128 stands for zero in the data rows.
Here are some points, each followed by its number:
[125 125 145  94 175 114 136 116 116 173 133 147 111 126 132  78] 0
[188 169 124  99 126 128  81 148 116 124 114 132  70  67 150 148] 1
[136 112 113 110 160  90 111 125 119 148 128 122 103 146 118 103] 2
[105  68  92  99 180 133 118 206  97 126  82 147  32 105 153 169] 3
[117 135 215 106  97 135 119 176 189 120 135 101 200  74 150 128] 4
[136 150 109 119  78 118 134  56  57 106 129 110 133 123  98 105] 5
[122  77  96 119 108 138 118 173 136 116 170 131 107 178 108  98] 6
[114 145 110 174 154 127 117  77  84 110 154 120 133 168  85 132] 7
[177 141 122 154 127 114 142 135 133 130 101 143 130 119 165 106] 8
[134 140 129  96  97 140 176  64  93 111 135  98 128  76 161 104] 9
[157 142 109 141 203  94 155 100  59 148 131 122 121 136 119  78] 10
[203 146 138 146 162 122 169 101 154 123  93 148 127 114 112 166] 11
[ 76  85  93 110 131 134 143 137 112 107 107 123  77 127 158 133] 12
[176 141 163  75 130 130 109 119 158 180 134 155  91 127  88 112] 13
[ 77  88 131 137 147 145 127 196 107 126 122 126 101 123 108 123] 14
[ 96  71 122 101 165 113 104  71 165 110 153  84 128 178  93 125] 15
[ 78 129 113 170 171 140  98  52 125 159 164 115 157 114 160 136] 16
[151  89 103  95  81 107  98 146 115 167 158 121 128 138 110  89] 17
[102 133 104 104 139 143 138 121 104  98 117 131  74 118 147 158] 18
[104 103 132  83 180  84 152 170  98 130 102 119 100 106 174  78] 19
[ 69 174 152 103 148 178 119 101 228  90 115 149  64 167 155 213] 20
[115 144 126 173 128 124 139 158 112  96 100 154  97 164  97 102] 21
[153 112 205  60 135 101  94 169 176 114 151 118 127 116  78 110] 22
[127 161 123 176 127 139 120 132 123  99 143 112 127 108 153 103] 23
[173 119 140 144 131 120 134 109 136 114 122 135 157 117 100 151] 24
[215 205 109 115 162 134 101  72  87 122 186 149 135 131  87 186] 25
[127 131 129 155  53 159 140 105 192 122 149 127 163 158 120 143] 26
[111 204 119 114 133 133  50 117 112 165 156 133 123 133 166 145] 27
[113 125  66 109  84 121 106 147  84  78 112 141  76 139 148 180] 28
[158 155 114 155 121 120 123 151  98  85 121 123 124 103 146 108] 29
[126 140 136 180 148 134 100 192 133 152 123 131 170  94 109 163] 30
[135 115 103 114 140 117  83 122 118 150 101 148  85  97 119 163] 31
[120 105 111 124  75 165  95 102 170 170 138 132  81 109 109 107] 32
[131 158 155 148 113 152 126  86 108 121 160 125 162 136  89 143] 33
[140 210 104 172  77 164 175  88 144  93 142 111 139 135 200  98] 34
[ 72 103  99  98 145 130 108 124 147 150 141 138 101 150 155 152] 35
[ 78 138 119 152 161 136 110 155 128  61 155  99 127 157 141 143] 36
[147 223 169 146 170 116 124  95 119  89 127 115 135 143 123  96] 37
[132 134 132 174 150 130 111 170 126 137 110 123 149  97 124 160] 38
[ 95 177  80 123 115 101 124  65  91 136 123 102 133 110 234 103] 39
[123 110 117 119 119 148 134 104 177 144 137 137  96 163 114 131] 40
[103 103 119  90 188  70 121 127 119 108  83 117  95 134 156 130] 41
[129  89 119 141 116  87 132 213 113 143  94 143 181 123 140 169] 42
[106  99 140 146  47 160 139  80 101 110 124 108 133 107  61 102] 43
[ 76 162 161  87 108 137  68 180 119 163 166 139 146 118 124 154] 44
[104 188 140 133 135 126 115 133  96 139  98 140 119  96 155 137] 45
[108 129 106  84 106 129 123  75 136 164 144 120 122 110 173 134] 46
[105  82 109  72  89 123 215 172 134  95 127 112 157 138 190 111] 47
[104 138 122 170 124 118 128 159 102  99 102 139  88 166 105  95] 48
[118 122  70 125  74 139 104 143 100  92 108 143  79 129 143 171] 49
[191 145 159  90 152 118 120 110 157 164 135 159 100 132  85 113] 50
[ 62 105  70  76  66 129  90 202 114  82 152 135 123 165 170 199] 51
[112  86 155 157  94 140 130 134 137 101  99 110 123 113  61 130] 52
[170 160 125  78 163 131 175 157  84 104 145 141  92 135 146 139] 53
[146 137 115 167 117 118 140  99 145 107 104 127 129 146 130 140] 54
[ 59  80 104 214 134 102  82 201 103 106  98  93 179  83 165 143] 55
[140 143 125  73 108 120 169 159 108 105 100 158 102 148 141 140] 56
[135 100 142 175 149 113 160 118 181 168  50 148  99 104 151  95] 57
New points follow, each followed by the numbers of its three nearest points above, nearest first.
[177 154 119 109 134 137  81 144 108 144 109 129  67  46 152 146] 1 31 45
[ 99  98 121 169  63 157 126  73 104 107 136 117 108 127  56  87] 43 52 5
[127  91 116 137 126  88 120 208 111 134 104 122 180 120 148 159] 42 38 30
[158 210 167 138 170 115 124  95 132  87 133 135 125 142 129  91] 37 23 29
[158 138 127 151 120 112 117 162  99 101 129 111 133 115 146 106] 29 23 8
[117 198 147 118 115 123 101 110  94 142 117 130 130  78 141 144] 45 27 23
[119 107  82 119 150  92  94 121  82 135 121 131 103 143 123 123] 2 31 41
[101 106 133  70 173  90 165 172  93 103  97 115 106 113 181  81] 19 41 12
[ 92 139 106 112 138 144 129 176  64 130 168 126 135 128 131 134] 14 18 44
[182 180 113  81  55 158  83 137 101 127 154 131  92 107 125 105] 1 17 29
[176 101 102 140 145 115 105 160 122  90 148 117 154 157  86 175] 24 38 54
[ 86 101 144 177 110 117 165 116 143 122  80 116 176 118 167 114] 54 8 57
[ 70 178 151 129 126 134 126 152 169 101 151 117 179 173 185 150] 36 23 26
[153 149 138 101  84 109  94 148  96 105 121 124 135  87 112 118] 29 1 45
[135 134 137 147  67 159 159  89 212 113 146 117 154 163 115 161] 26 40 54
[165 155 115 103 191 120 175 151  94 100 125 161  88 139 150 147] 53 56 18
[187 153 147 136 119 109 158 149 156 131 114 144 131 131 145  83] 8 29 54
[158 141 155  90  82 109  95 147  92 111 112 120 139  81 115 108] 29 1 17
[119  94 118  96  55 133 104 151 105 128 119 117 116  76 121 112] 17 32 49
[143 133 137 152  51 159 159 106 188 105 138 114 161 166 117 153] 26 54 40
[121 148 130  90  98 134 107 134 115 186 172 135 156 151 129  62] 17 0 2
[131 139 231 122  85 125 132 184 206 133 113 105 188  79 153 114] 4 22 30
[133 144 138 141 169 153 104 101 174 129 183 146 107 204  67 143] 40 7 33
[114 133 131 128 116 151 102 139 159 169 155 148 133 140 117 133] 40 32 35
[ 83 139 102 146 169 138  95  62 120 157 163  97 152 129 154 121] 16 46 7
[101  84 123 129  91 164 157 156 107 156 123 133 110 106 119 103] 14 12 52
[155 188 196 130 183 125 102 110 159 132 154 118 165 125  94 118] 37 33 50
[159 113 105 141 107 129 134 100 135 125 127 130 153 123  92 161] 24 54 33
[ 36  69 128 161 175 165 133 144 124 157 146 114 149 137 111  82] 14 35 16
[116  99 125 150  49 154 142  79 103 123 136 117 129 111  69 111] 43 52 5
[ 70  94 105  83 145 140 154 131 125 114 118 125  74 144 156 130] 12 18 35
[226 203 118 116 173 136  98  65  93 130 175 132 135 136  99 178] 25 33 24
[164 164 130  67  99 124 149 107 115 110 112 132 116 105 154 151] 56 9 53
[115 137 111 113  91 136 138  68  63 127 129 124 121 136 115 101] 5 9 43
[128 133  95 180 128 125 160  75 132 108 130 101 179 122 186 163] 54 23 16
[132 166  99 239 181 115 133  85  76 118 144 132 180 130 122 130] 7 23 16
[101  92 107 130 111 156 135 169  93 166 135 150 104 125 113  95] 14 6 17
[175  98 128 154 129 128 130 110 128 137 125 129 158 122  83 146] 24 54 33
[118 160 153 156 113 139 136  89 125 119 141 139 163 137  84 130] 33 24 7
[187 101 133  83 185 131 152  75 164  90 198  83 177 105 142 187] 24 11 15
[101 130 103 109 121 126 143  66 146 155 150 108 139 152 171 128] 46 35 40
[141  84  97  91  80 122 110 138 119 159 148 117 113 155 115  86] 17 6 2
[180 131 121 103 112 114 134 109 139 124  92 126  78 117 141  89] 8 2 54
[183 116 129 164 128 117 146 104 122 113 112 129 143 124 105 157] 24 54 11
[ 34  73 140 162 166 152 133 168 121 142 162 112 154 148 124 101] 14 36 35
[164 207 159 143 182 108 127  89 122  73 138 113 130 148 124 102] 37 23 29
[167 103 128 155  61 164 118 143 145 162 103 142  96  57 114 141] 32 31 52
[177 149 132 145 123 111 151 146 150 148  94 139 151 127 154  86] 8 54 29
[ 99 139 142 130 213  90 127 116 133 107  80 119  87 141 152  84] 41 19 2
[119  70 124  97 156 115  96  84 184 102 165 102 113 189  87 132] 15 40 2
[108  98 147 154 101 136 123 131 140  86  97 113 119 121  76 140] 52 54 24
[130 138 120 114  86 126 114  78  66 121 149 111 125 120 100 103] 5 33 43
[131 168  94 230 181 121 139  91  88 106 146 133 157 142 123 137] 7 23 54
[ 99 133 107 110 205  62 114 123  97 103  88 117  91 156 173 107] 41 19 2
[153  95 135 124 140 119 169 132 158 107 149 127 165 163 120 158] 24 54 40
[ 65 129 110 141 169 136 101 156 127  73 183 110 135 162 147 149] 36 35 23
[144 112 120 107 144 118  82 114 129 154 101 146  84  91 111 177] 31 1 2
[ 80  90 131 135 131 149 130 208 107 136 102 142 101 130 109 115] 14 48 21
[138 121 114 166 134 125 143  97 137 123 100 132 134 144 118 133] 54 24 8
[127  93  88 124 111 137 114 149 149 119 166 125 120 169 119 104] 6 40 17
